In the data rows, 128 means zero.
Each row of this table is followed by its label. One hidden rule gives the labels. It looks at one to three of the table's principal directions, none of them among the few with the most spread.
[103 146 171 119 124 135 152 125 106 118 122 140 145 128 130 153 145 147
 156 165 111 114 115 141 119 132 151 115  81 121 121 100 111 142 140 130
 174 111 151 134 130 132 137 122 116 144 116 106 142] q587
[136 139 156 147  81  93 132 136 103  97 121 160 144 128 137 123 127 132
 129 151 122  87 139 146 123 141 116  81  80 156  88 131 139 162 121 111
 138 127 139 152 117 117 166 136 117 145 113 137 102] q975
[109 148 123 106 155 177 144 130 117 117 136 112  99 144 114 154 112 107
 117 112  85 161 108 119  93 129 175 165 138  93 141 118 102 130 160 149
 129 155 151 108 135 147 121 100 126 132 132  98 169] q904
[106 122 160 108 167 166 146 127 147 122 146  99 141 112 133 130 128 147
 137 113 126 138 142 106 138 113 165 131 126 134 138 113 115 120 152 154
 124 119 130 108 149 144 118  99 134 116 122 119 141] q904
[127 106  86 148 144 133 145  90 115 189 108 131 134 127 168 105 150 191
 144 145 203 122 136 144 160  76  91 107 203  67 116 115 120 111 111 155
 153  92  72  81  85 116 126 132 160 147 139 162 119] q904
[106 127 143 135  86 146 141 113 156  69 128 124 183  98  78 102 147 161
 223 185 118  85 210 122 148  97 164  94  99 115  99  91 167 148 119  70
 184 124 131 176 157 119 170 114 156 153 147 131 113] q904
[ 92 114  90 117 163 149 111 144 154 140 149 106 100 132 121 158 122 134
 108 106 129 156 127 106 126 139 129 163 164 110 133  99 127 120 125 145
 128 133 129 118 139 132 103 100 120 116 140 139 156] q963
[116 123 143 103 167 151 110 127 144 146 151 102 127 114 135 136 122 123
 117 123 129 150 100 134 130 141 156 164 150 149 160 130 113 112 139 149
 122 115 143 107 152 142  78 130 101 101 133 102 111] q904
[144 126 109 107 139 148 115 124 122 126 145 110 119 118 133 122 111 110
  94 123 107 144 129 142 128 130 145 142 162 156 145 139 115 136 141 141
  96 128 123 116 144 116  99 135 113 121 131 107  99] q975
[132 108 139 136 136 128 131 127 151 158 120 107 153 126 120 107 142 156
 161 125 154 116 159 117 171  96 109  99 139 146 131 123 147 134  93 113
 144 116 134 149 108 123 140 143 151 130 126 139 120] q963
[140 145 157 113 110 112 110 149 124 101 129 154 120 138 103 146 117  67
 115 123  75 127  89 144  99 169 155 158  73 171 134 167 129 133 139 110
 113 158 170 155 147 142 124 152  89  97 120  96 121] q975
[127 133  97 114 169 141 136 135 131 163 144  98  89 146 168 156 114 146
  53  92 143 180  81 107 123 143 125 154 184 118 145 128  99 103 137 188
  80 122 111  73 125 130  94 111 116 103 116 132 138] q904
[126 130 140 155  99  89 126 153 113 119 113 159 133 136 120 132 127 135
 146 129 132  96 137 118 117 136 101  86  87 127 104 123 153 147 113 106
 139 127 139 161 110 124 167 127 136 153 119 151 147] q963
[145 136 119 143  90 114 137 122  97 108 113 139 141 132 124 117 123 141
 138 158 120 105 146 142 124 121 120  90 124 136 113 129 142 156 124 115
 125 119 118 147 116 104 154 142 132 161 126 123 112] q975
[135 146 136 131 152 164 171 106 106 127 123 124 114 126 159 138 136 153
 122 113 149 140 111 114 109 123 155 111 134  76 128 108  96  97 145 174
 129 131 119  77 141 136 124  90 153 149 119 141 165] q963
[114 143 101 123  86 127 132 120 123  94 122 131 140 121 102 159 160 149
 152 196 103 116 159 145 137 148 125 112 101 127 114  67 133 149 102  92
 184 115 134 173 160  85 130 130 120 161 131 120 127] q587
[138 123 104 134 110 134 110 111 138  96 125 137 137 113  89  99 120 112
 164 134 114 114 168 126 129 113 148 136 146 121 121 145 158 130 136  98
 126 139 108 140 151 127 135 127 142 122 146 124 108] q975
[155 125 209 147 101  83 141 137 129 133  96 163 191 132 108  80 151 124
 202 137 134  73 153 126 164 109 101  62  39 178 118 165 157 142 104  75
 163 123 147 181 105 144 183 162 167 138  92 126 118] q963
[ 99 127 167 111 144 101 111 146 153 159 169 105 132 126 149 149 129 163
 104 137 134 123 100 129 156 126 139 140 128 167 128 114 123 136 128 155
 130  90 146 134 104 140 112 132  86  82 117 119  82] q587
[142 127 188 132 124 102 151 133 121 156 115 140 157 132 157 113 147 139
 135 131 146 106 122 139 155 112 102  89  81 158 123 142 114 136 116 127
 143 112 139 136  93 134 152 150 137 128 100 131 116] q963
[196 175 107 134  89 121 137 119  50  95 126 153  83 134 154 119  83  87
  55 106  79 132 116 146  81 132 144 103 153 119 118 161 102 165 162 148
  69 142 115  98 121 109 146 120 126 151 115 113  95] q904
[ 75 125 158  91 196 164 138 125 174 128 165 120 127 126 131 156 141 124
 144 114 132 161  84 103 115 144 182 203 113  94 151 118  97  62 174 175
 143 128 120  86 160 186  86  82 125  91 135 116 180] q963
[138 132  48 142 125 158 125 120 124  89 110 148 101 141  87 129 114  99
 146 109 117 148 141 102  86 151 138 145 162  68 123 132 150 102 129 115
 120 171 103 115 171 126 129  96 167 160 149 143 188] q587
[126 137 125 120 136 115 121 153 127 115 139 136 110 145 143 150 109 107
  77 109 118 152  75 120  94 184 129 152 111 150 134 152 119 106 147 152
  83 143 129 109 150 139 109 122 103 112 112 123 139] q904
[ 91  85 137 115 174  99  84 134 207 179 164  92 110 111 140 149 158 124
 101  97 172 148 112 117 173 128  97 205 127 150 161 112 123  77 116 148
 120 114 124 137 116 145  69 139  88  49 150 158 127] q975
[108 142 117 112 134 147 117 153 139  79 155 122 107 126 111 159 105 115
  98 109  88 144 125 102  97 173 167 145 117 143 119 116 132 130 149 138
 104 151 144 125 181 132 118  88 108 113 120 120 140] q963
[148 158 142 132 138 115 129 120 121 114 140 128 112 149 139 123 107 117
 100  99 121 149  99 101 116 156 137 137 134 131 131 156 121 114 148 154
 103 133 115  94 134 155 124 103 139 116 107 115 125] q904
[126 125  91 127 130 160 127 147 105 101 123 116 122 130 107 137 100 131
 124 126 103 133 144 118 100 145 145 105 150 140 128 118 145 152 129 127
 103 140 138 135 157 105 128 117 128 165 129 117 148] q904
[161 145 171 127 147 120 139 135 127 158 139 111 127 151 141  99 109 119
 113  85 124 135 113 107 143 107 130 110 133 146 140 163 117 134 128 144
 110 134 146 120  86 158 147 126 157 121 102 117 116] q587
[141 135 109 134 144 132 122 123 123 149 142 107  91 139 135 119 103 122
  99  90 130 147 115 112 118 103 136 148 180  93 142 139 122 123 143 156
  96 135 121 106  94 142 126 114 138 121 140 132 129] q904
[130 146 174 122 130  84  98 149 150 126 142 145 110 140 124 146 115  77
 102  97 106 143  71 118 112 171 133 180  87 158 141 171 128 113 141 124
 110 140 154 131 131 168 115 136  91  66 118 110 119] q904
[ 97 153 202 109  99 139 135 159 144  62 139 121 169 121  67 130 119 101
 190 155  45 108 172 112 119 129 176 120  39 161 124 113 146 183 145  63
 172 143 190 200 149 147 176 116 128 141 122  80 136] q904
[196 155 138 149  80 112 140 106 110 107 108 152 141 133 114  70 127  95
 148 121 112 104 170 132 144 105 114  80 116 129 110 164 136 149 109  81
 140 153 125 146 115 125 177 138 183 151 113 132  95] q587
[100 117 173 115 154  90 110 159 181 138 157 141 138 130 142 155 149 125
 115 112 151 129  83 110 140 181 117 156  65 171 129 133 125  80 122 143
 130 123 139 134 151 160 101 120 103  77 107 146 140] q587
[140 115 147 159 125 108 142 131 130 127 112 152 145 134 145  94 130 128
 149 103 171 107 146 111 131 122  87  89 104 116 108 146 140 115 117 122
 130 138 110 122 106 144 163 116 173 157 121 170 157] q975
[104 133 132 111 140 143 114 131 153 105 153 107 115 124 113 143 125 101
 119 126 108 149 113 123 108 150 156 182 113 123 149 117 119 107 150 130
 123 147 144 133 150 145 101 114 107 112 145 115 142] q904
[113  94 138 122 126 111 116 163 133 175 114 138 172 122 123 117 135 150
 157 157 138 100 137 153 158 109  97  94 120 176 127 136 149 159  98  94
 146 100 146 166 107 111 139 176 117 131 117 122 101] q963
[115 126  82  92 140 145  98 147 158 103 177 112 113 119 108 130  90 106
  95 122  87 156 123 118 110 137 177 187 179 137 141 147 134 119 169 139
  72 132 104 118 163 137  99 110 106  91 146 105  98] q963
[125 127 119 137 156 130 122 126 120 132 142 110  82 130 156 161 131 135
  76  91 154 142  99 114 110 161 123 136 128 121 137  99 109  96 130 182
 102 137 133 104 137 124  91 101 110 127 125 156 162] q904
[154 129 118 139  94  90 108 137 113 138 116 148 136 137 128 114 115 123
 116 140 121 112 133 147 144 130  96 103 143 169 110 157 149 167 103 102
 121 115 126 146 107 110 146 164 117 122 118 122  76] q904
[ 73 108 149 133 110  92 111 161 158 132 121 149 157 134 103 152 150 140
 170 167 134 103 119 136 133 145 105 140  67 142 113 114 157 133 110  88
 170 120 153 180 118 134 144 152  99 115 133 134 142] q904
[128 141 208 141 130  86 138 124 136 120 139 135 117 123 165 150 157 116
 110 109 160 117  78 124 114 160 123 140  32 132 139 120 101  77 141 161
 125 132 148 129 120 155 115 120 105 109 119 154 157] q975
[121  93 147 137 131  83 116 130 134 182 114 135 147 120 164 139 163 162
 118 145 180 104 121 155 177 125  65 106 112 178 122 119 129 132  88 134
 144  86 123 141  97 104 113 173  95 106 118 152 101] q904
[152 167 136 136  69 114 143 141  91  67 115 162 136 151  93 116 101 100
 142 142  58 105 154 125 102 130 146  90  92 136  92 152 147 185 141  87
 129 152 140 162 122 126 196 123 146 157 111 102 120] q904
[ 60 105 149  73 176 161  93 177 177 151 164  95 134 114  93 161 109 109
 128 124  75 155 112 127 129 125 176 201 132 168 160 127 128 149 154 116
 127 124 178 148 147 152  94 139  70  63 139  77 116] q904
[131 104  87 115 160 129 111 133 134 181 140 108 115 143 151 123 117 130
  86 115 147 155 108 138 147 120  98 151 194 144 147 144 117 124 120 155
 100 114 106 106  99 122  97 147 121 120 133 127 113] q904
[151 133 142 163  86 102 162  92 114 137  86 147 165 136 146 103 163 169
 173 171 175  99 153 144 164 104  81  71 118 111  97 122 137 139  83 103
 179 108 109 134  93 110 171 152 162 164 125 151 115] q904
[158 155 111 124 109 122 114 113 119 107 135 130 105 138 119 133 114  93
 101 130 101 146 100 139 110 156 147 157 145 134 136 151 124 124 130 128
 110 143 132 122 143 128 111 137 111 115 135 106 103] q963
[100  72 133 129 177 102 101 156 183 211 132 113 162 132 126 102 134 171
 158 110 189 121 118 108 182  99  92 132 159 162 144 157 164 101 103 130
 119  95 114 134  95 149 115 158 134  83 120 144 113] q963
[107 148 178  99 153 118 143 160 114 136 175 109 101 141 182 177 112 139
  46 114 108 145  61 129 106 154 155 142  98 158 135 115  80 130 166 201
  88 112 152 107 106 144 111 109  76 107 103 113 127] q904
[107 108 207 123 116  81 134 162 125 177 113 142 194 137 141 128 155 156
 168 178 135  83 131 160 181 112  74  73  58 208 120 122 133 183  87  93
 188  78 167 190  70 121 161 185 112 144 100 110 105] q963
[146 138  82 129 124 133 108 122 117 119 129 134  91 136 119 144 117 102
  98 118 118 146 101 135 101 159 138 154 157 116 135 136 128 113 124 137
 108 149 130 117 149 119 101 128 112 123 138 126 129] q587
[ 76 112 124  81 179 173 130 132 160 150 168  88 124 108 149 161 136 141
 108 141 124 165 119 135 137 117 154 185 158 115 156  84  87 116 152 162
 138 103 125 105 140 133  79 109 100 111 150 113 138] q975
[146 100 129 146 153 139 141 100 133 165 109 106 142 114 149  98 146 159
 147 114 190 124 144 124 158  92 105 106 157 119 146 128 130 100 112 147
 120 112 104 107 113 122 116 139 155 138 136 153 135] q975
[141 143  80 132 155 147 127 119 142 116 150 110  74 127 145 147 110 121
  79  77 145 175 105  87  97 154 145 164 183  71 143 119 114  77 142 174
  82 145 100  74 161 138  95  75 141 119 144 155 163] q587
[143 149 124 152  92 115 149 108  97  95 117 142 126 123 146 139 137 172
 119 147 140 103 145 126 127 138 130  74 120 123  88 104 134 141 120 142
 131 117 114 118 140 100 150 111 129 143 111 149 111] q904
Here are more rows. What is the label of each one?
[163 151  79 147 109 148 136  81 112  90 111 132  97 132 118 112 125  99
 124 118 128 150 139 122 102 134 135 148 162  68 128 135 124 103 136 127
 119 163  97  98 149 125 125 108 159 148 150 137 146]: q904
[125 131 126 136 109 106 149 115 104 112 118 162 145 121 155 151 161 174
 136 175 158 101 113 145 126 156 119  90  92 127 105  99 122 105 124 150
 145  95  97 122 152 103 121 124 120 152 112 146 134]: q963
[ 99 133 144 123 125 118 113 134 122 126 113 145 117 139 134 173 139  96
 111 150 123 145  66 160  96 187 116 177  85 138 136 127 112 120 125 121
 151 141 164 127 141 133  97 154  70 113 135 110 145]: q904
[123 104  81 160 118 126 128 112 137 139 110 127 137 126 101 101 143 166
 187 135 163 102 196 109 156  77  96  93 165  77 110  97 165 133  98 103
 162 119  94 152 100 112 160 117 183 168 150 168 152]: q963
[139 117 160 125 112 115 132 118 147 140 116 134 163 121 110  99 161 115
 173 149 131 103 152 147 164 100 115 121  84 146 134 137 132 124 111  88
 163 131 137 169 112 130 142 162 144 124 127 126 114]: q963
[143 175 164 126 111 152 169 117  76  85 117 137 114 130 150 154 121 124
 101 130  90 132 116 132  93 148 163  99  93 120 111 114  94 155 151 147
 131 140 154 102 148 122 147 103 120 148 104 108 137]: q904
[112 102  91 107 119 129  99 141 148 126 148 116 143 105 106 116 129 129
 130 155 108 118 174 144 152 111 123 136 144 157 132 112 142 147 130 100
 125 113 111 164 142 101 115 141 117 123 140 122  92]: q963
[115 131 157 136 137 118 161 125 130 143 107 138 136 137 146 157 162 163
 143 132 159 126 103 115 135 136 117 113  86 112 123 108 118  99 116 147
 151 116 129 120 126 132 134 123 133 126 111 145 170]: q963
[144 152 135 133 107 121 144 116 108 103 129 131 124 129 148 133 131 124
 110 142 124 132 122 134 114 146 124 117 110 120 126 116 109 127 133 135
 128 126 121 121 133 120 131 118 131 155 126 128 132]: q904
[103 116 190  91 147 116 106 164 156 143 165 112 152 111 132 148 131 121
 118 144 111 120  90 149 138 150 156 150  78 207 154 131 119 127 136 134
 121 107 174 159 141 140  93 155  69  88 118  98  94]: q963
[103 137 155  84 149 147 104 165 134 136 167  99 118 146  97 119  74  66
 109 116  46 156  92 139  96 106 183 203 137 148 169 174 116 160 189 122
  92 148 170 146  92 171 125 145  94  98 142  55 108]: q975
[140 140 111 139 119 142 131 117 137  85 121 148 123 118 108 112 123 108
 148 107 122 131 155 102 110 138 144 130 126  92 114 138 140 109 140 109
 127 156 109 112 172 140 141  93 163 128 130 143 146]: q904
[128 142  95 132 102 145 139 122 100  95 103 147 112 146 103 142 121 104
 130 139  90 134 136 136  99 136 135 135 126 104 110 129 131 151 135 110
 136 158 131 133 134 116 149 128 128 146 135 115 152]: q904
[113 136 139 138 110 128 156 115 115 115 113 151 131 123 137 153 160 156
 150 159 147 107 111 141 111 133 143 116  85  87 110  98 119 102 130 138
 157 127 130 127 137 123 136 121 122 139 129 148 154]: q963
[102 117 102 119 154 121 103 124 150 166 145 113 107 143 126 144 128 131
 115 126 137 152 103 128 142 123 118 182 174 113 140 125 125 118 126 144
 137 116 118 118 101 141 100 133 109  98 145 121 125]: q963
[140 126 131 145  91  72 123 124 108 146 111 160 147 145 134 144 159 158
 144 179 149  89 117 159 157 143  84  85 101 165 104 115 143 146  78 118
 167  93 129 169  97 100 139 168 111 147 116 136 107]: q587
[126  97 102 125 156 119  90 125 152 191 132 112 121 125 138 121 124 124
 115 120 163 147 105 145 153 117  99 169 194 139 154 149 134 118 104 132
 119 108 121 114 104 130  87 166 105  94 152 127  97]: q904
[109 119 141 124  93  91 115 143 116 130 117 161 163 125 124 134 149 132
 152 192 124  94 120 173 133 146 101 115  74 161 118 121 136 146 117  92
 164 105 136 171 124 108 132 169  99 141 122 116 105]: q963
[134 141  53 139 151 183 136  99  92 110 102 141  75 146 118 142 115  96
 118 100 128 170 105 120  65 155 141 164 177  37 138 125 111  91 147 151
 125 175 109  70 161 132 102  92 154 166 149 133 203]: q904
[165 135 117 161 122 111 134 116 121 133 107 133 119 132 157 113 113 144
 105  95 172 139 118 105 127 140 102 101 166 122 116 159 143 115 109 142
  90 127 105  85 131 126 136 125 144 120 120 155 116]: q904
[ 95 107 131 149 102 103 118 139 133 124 106 145 144 126 110 133 142 139
 163 154 142 100 143 138 127 124 100 123  92 124 111 116 156 141 116  93
 154 128 136 165 111 120 151 149 113 133 140 144 139]: q975
[136 147 176 111 146 131 140 136 118 123 141 119 112 126 170 151 123 105
  67 101 119 152  80 131 109 166 139 142  90 159 144 138  85 114 151 164
  96 137 151  97 145 140 103 121  97 106 105 117 130]: q904
[112 131 133  93 137 139 108 137 155 111 164 112 116 115 110 159 132  96
 116 138  88 143 118 137 123 147 164 180 112 150 152 108 113 122 139 129
 130 130 150 152 156 131  92 126  91 105 147 105 127]: q963
[131  88 143 131 164 126 115 131 165 187 119 113 148 133 133  72 126 102
 144  91 169 140 125 126 154  90  89 156 144 133 160 182 133 100 127 115
 111 142 118 120  85 161 123 160 155 107 137 136 130]: q975
[109 141 159 101 133 134 130 162  97 110 149 131 116 122 157 163 101 120
  66 127  86 132  91 146  92 159 160 130  99 170 124 130 100 157 171 159
  90 124 154 113 145 125 118 123  71 112 105 100 110]: q975
[103 116 135 104 163 156 126 117 156 130 164 101 126 102 147 136 130 142
 116 128 144 143 115 129 129 121 169 169 151 118 145 114 108  94 157 167
 111 114 115  96 149 142  87 109 106  98 146 127 118]: q975
[189 157 140 144 110 142 173 101 101 113 104 139 128 128 149 101 143 121
 126 109 138 125 143 120 128 121 124  76 110 102 121 134 105 112 115 129
 130 151 121 107 138 121 153 112 184 164 106 148 142]: q587
[164 177 114 140  79 104 127 118  90  75 125 150  94 140 125 148 122  97
  92 136  90 131 113 132  92 177 130 121 100 120 116 121 119 136 130 121
 123 148 133 136 151 111 134 114 121 149 118 123 126]: q587
